Each path below is one point turned by a fixed rotation once a step. After each direction that follows a path, write how fast that rotation turns it, in degrees a step (0 if it stays still).
Each turn is a multiple of 5 degrees from 10 to 175, or 0.
Each row of a path follows its step; steps can be skipped.

step 0: -9; 21; -7; 6; 43; 19; -7; 27; 8; 1; 13; -8; -15; 6; 1; 19; 11; -25; 62; 18; 7; -15; 4; -13; -19; -6; 0; -9; 17; 2; 41; 15; -21; 14; 1; -20; 14; 22; 9; -3; 14; -11; -26; -3; 7; -23; -35; 14; -39; 8; -3; 8; 16; 9; -13; 12; -44; 3; -6
step 1: -23; -20; -33; -3; -10; -24; 4; -31; 19; 15; 1; -18; -44; -11; -2; -7; 17; 8; -6; -5; 27; -4; -2; 1; 51; -1; 19; 26; -9; -8; -34; -9; -14; 51; -12; 40; 15; -17; 20; 15; -15; -14; -18; 9; -10; 14; -18; -3; -43; 3; 6; 16; 13; -2; 6; -2; 12; 0; -11
step 2: 26; -44; 23; 5; 12; -18; 14; 10; 23; 6; -3; 15; 6; 29; -17; -1; 3; 1; 13; 24; 4; -22; 5; -26; 28; 13; -34; -12; 12; -17; -36; -2; 14; -28; -3; 0; -8; -4; 5; 42; 35; 16; -25; -23; 13; -13; -1; 42; 17; -12; -19; 23; -21; -3; -16; 25; -8; -6; 4
step 3: 18; 12; -24; -13; 40; -33; 33; 23; -9; 10; -26; 14; -24; -24; -9; -19; -8; -18; 8; -24; 30; -4; 27; 4; -6; 3; -7; 17; 4; 8; 19; 21; -21; -30; 27; 4; 36; 23; -6; -3; -25; 22; -15; -9; 2; -22; 9; -17; -16; 46; 10; 13; 0; -6; 1; -10; 14; 16; 14
step 4: 0; -21; 13; 52; -12; -3; -50; -34; 7; -3; -13; -4; 29; 1; 26; -27; 4; -4; 5; -25; 9; -25; -20; 11; 21; 18; 9; 13; 12; -2; -11; -11; -33; -5; -16; 5; 2; -5; 26; -17; -14; 3; 10; 1; 3; -22; -15; 8; -35; 9; 13; 10; -20; -8; -33; -28; -31; 3; 27
step 5: -3; -27; 19; -3; 27; -10; 17; -17; -40; 10; 17; 26; -18; 3; 2; 0; 18; 0; 31; 18; -19; 22; -21; 19; 36; -21; -35; -12; 1; 8; 19; 5; 9; 26; 4; -7; -19; -9; -11; 35; -28; 17; -23; -22; 11; -33; -27; -10; 18; -21; -18; 19; 22; -3; -9; -39; 4; 5; -5
step 6: -41; -1; -27; -10; 11; 5; 4; 1; -20; -18; 15; 11; 1; -9; -27; -2; 13; -30; -26; -16; 2; 5; 52; -35; 3; 30; 5; 23; 16; 0; -29; 38; -7; 10; 4; -12; -11; -14; 2; -11; 13; 21; -15; -13; -6; -10; -3; 7; -27; 1; -8; 15; -25; 48; 0; -10; 24; 8; 26
step 7: 2; -23; 12; 8; 45; -9; -9; 31; 33; -2; -13; 14; 16; 6; 15; 26; 2; 16; 2; 1; 24; -13; 1; 0; -10; -25; 48; 17; 13; -17; 4; -2; -26; 5; -9; 14; -12; 1; 36; -15; 11; 8; -4; -34; 25; 6; 33; -4; 2; -26; -3; 20; 27; -19; -42; -36; 5; 9; -8
step 8: -27; -23; 51; -2; 12; -22; -7; 48; -39; 1; -25; -29; -22; -15; 0; -7; 3; 2; -27; 6; 15; -42; -17; 18; 13; -6; -28; -14; 8; 39; -1; 2; 7; 34; 14; 2; -1; 1; -16; 10; 3; 2; -21; 12; -16; -14; -18; 23; -21; 25; 27; -2; -7; 3; -10; -10; 20; 1; -18
step 9: -2; -13; 22; -37; -12; 3; -8; -20; 20; 3; 12; 25; -18; -46; -15; -39; -10; -1; -12; 3; -9; -21; 27; -40; -16; 21; -5; -22; 19; -8; -34; -25; -16; 13; 2; -23; -2; -11; -4; 3; -45; 1; 1; -37; -13; -3; 6; -12; -3; -22; -16; -1; -11; -24; -14; -5; -11; 10; 25
step 10: 38; -16; 17; 26; -3; 3; 8; 20; -11; 17; -21; 8; 11; 7; -12; -8; 43; -31; -8; -11; 10; -5; -13; 15; -24; -15; 13; 26; -36; 20; -4; 17; -9; -23; -6; -21; -20; -9; -4; 10; -3; 10; -23; -42; 0; -14; 20; -7; -6; -24; 21; -8; 48; 19; 12; -4; 10; -14; 38
8; -5; -7; 2; -1; 5; 8; 9; -6; -2; 6; 1; -5; -2; -1; 4; 5; -3; 6; -10; 0; 7; -4; 1; 3; -5; 6; -9; -2; 14; -10; -8; -7; -1; -1; 1; 3; 6; -1; -1; -1; 2; -10; 8; -1; -1; 4; -8; 6; 1; 0; -4; 7; 0; -1; -3; 2; 10; -5  155
4; 8; -5; -4; 8; -1; 2; -1; 9; -6; 2; 3; -2; -11; -3; -6; -5; 5; 0; -11; 8; 9; -3; -10; -3; 5; 4; 2; -4; 4; 5; -3; -2; 1; 2; -13; 2; 0; -3; -10; -1; 7; -3; -6; -5; -1; -7; 1; -4; -3; -1; 0; -5; 10; -3; 3; -5; -9; -7  120
13; -1; 2; 1; -1; -4; 1; 9; -7; -10; 9; 8; 4; 8; 7; -3; 2; 10; 5; 14; -1; -4; -7; -8; -2; -6; 2; 1; -6; 5; 3; -1; -4; -6; 1; -5; -3; -2; 3; 5; 2; 0; 0; -6; 9; 4; -3; -1; -8; -4; 5; 4; -2; -3; 5; -2; 1; -5; -3  140
6; 7; 9; -3; 1; -3; -2; -2; -1; -4; 11; 4; 4; 2; -5; -5; -9; -7; 0; -3; 1; -1; 8; -10; 3; 1; 3; 13; -1; 4; -1; 9; 5; 0; -5; 2; 0; -3; -2; -3; 1; 4; -9; 5; 3; -5; 2; 1; 12; -6; -2; 1; 7; -8; 4; 10; 5; 5; 8  100
